In the rows, zero is written as 128.
Rotation paths and how fast each direction turns (degrees per step):
Each turn is a multiple of 5 degrees from 10 to 175, or 0.
path 1
[121 130 130 126 126 129 138 128 151 123 119 131 131 135 126 115 125 111
 132]
[119 126 134 124 120 134 138 126 149 117 122 131 130 131 123 115 118 119
 127]
[123 126 140 126 114 133 140 129 149 124 130 132 126 127 125 118 119 121
 120]
[128 132 139 129 117 128 141 128 153 132 134 134 126 131 128 120 127 117
 121]
[126 135 131 131 122 127 139 124 154 128 130 132 127 137 131 117 132 115
 128]
[121 131 130 131 120 131 138 126 151 120 121 126 128 137 130 114 129 114
 133]
[120 126 136 126 118 132 139 134 148 121 119 126 128 130 125 114 120 115
 130]
[124 127 139 122 121 130 141 131 150 126 126 135 130 127 122 118 117 116
 123]
[124 131 135 125 120 130 140 122 153 126 134 138 129 131 125 119 123 120
 119]
[124 133 133 132 115 131 139 122 153 124 133 131 124 136 131 118 130 121
 124]
[125 132 135 134 116 129 140 131 151 125 124 124 124 135 132 116 130 115
 131]
[124 130 134 127 124 128 140 134 150 126 119 128 130 132 127 116 124 110
 132]
[120 128 133 121 126 131 138 127 151 122 123 134 133 131 122 116 119 115
 126]
[121 127 136 125 117 135 138 123 151 120 130 134 128 130 124 117 119 122
 121]
[126 129 139 131 112 131 141 127 151 126 134 131 123 131 129 119 126 121
 121]
[128 134 135 132 119 126 141 130 152 131 129 130 125 134 131 118 131 114
 127]
[124 133 130 129 125 128 139 127 153 125 122 130 130 137 129 115 129 111
 132]
[118 127 132 126 121 133 137 127 150 117 119 128 130 133 125 114 122 116
 131]
Speeds:
[129 125 133 131 122 129 129 135 125 129 127 123 125 125 129 128 127 129
 128]  90
path 2
[133 126 142 130 117 126 118 132 128 131 120 131 117 111 126 127 117 123
 130]
[142 132 136 136 125 129 133 138 121 116 116 129 121 120 130 124 120 130
 140]
[145 130 137 132 128 121 124 129 134 130 119 127 120 112 125 135 119 120
 127]
[138 130 130 135 128 118 133 131 131 120 117 121 121 125 124 124 111 131
 143]
[140 139 129 127 134 121 130 133 134 127 125 125 112 118 120 140 118 125
 127]
[125 133 131 134 123 118 129 129 134 129 126 126 114 124 122 123 107 133
 137]
[137 146 130 129 130 127 133 139 126 125 133 132 111 122 129 134 117 133
 128]
[130 137 140 136 121 118 124 128 135 136 132 135 119 120 129 123 111 133
 128]
[145 143 133 133 126 121 130 136 124 120 136 132 123 125 134 126 121 139
 134]
[139 139 138 135 127 112 115 126 135 131 132 132 126 116 125 129 123 132
 125]
[137 137 129 134 121 113 124 130 125 112 133 127 127 126 123 124 121 137
 139]
[132 140 129 134 128 115 114 130 128 120 132 129 121 112 120 137 126 127
 122]
[121 133 129 137 114 114 126 131 123 115 131 129 126 119 122 124 115 130
 135]
[131 140 128 133 126 123 125 138 119 118 133 127 123 108 132 137 121 124
 122]
[122 131 137 134 116 113 128 134 128 126 125 128 133 111 131 123 114 125
 131]
[139 137 131 123 125 122 129 143 119 119 129 120 129 112 137 130 121 129
 133]
[128 132 141 125 124 114 119 137 134 131 119 124 129 109 127 127 122 126
 133]
[138 131 132 119 119 122 126 141 122 116 124 121 121 120 125 128 122 131
 143]
Speeds:
[123 129 124 127 130 126 135 129 129 130 130 124 129 126 130 130 122 126
 126]  40
[121 129 125 126 126 130 125 129 127 126 129 129 121 129 122 130 128 129
 128]  55
[121 127 130 134 130 127 124 126 131 131 123 128 130 127 128 123 126 131
 130]  160
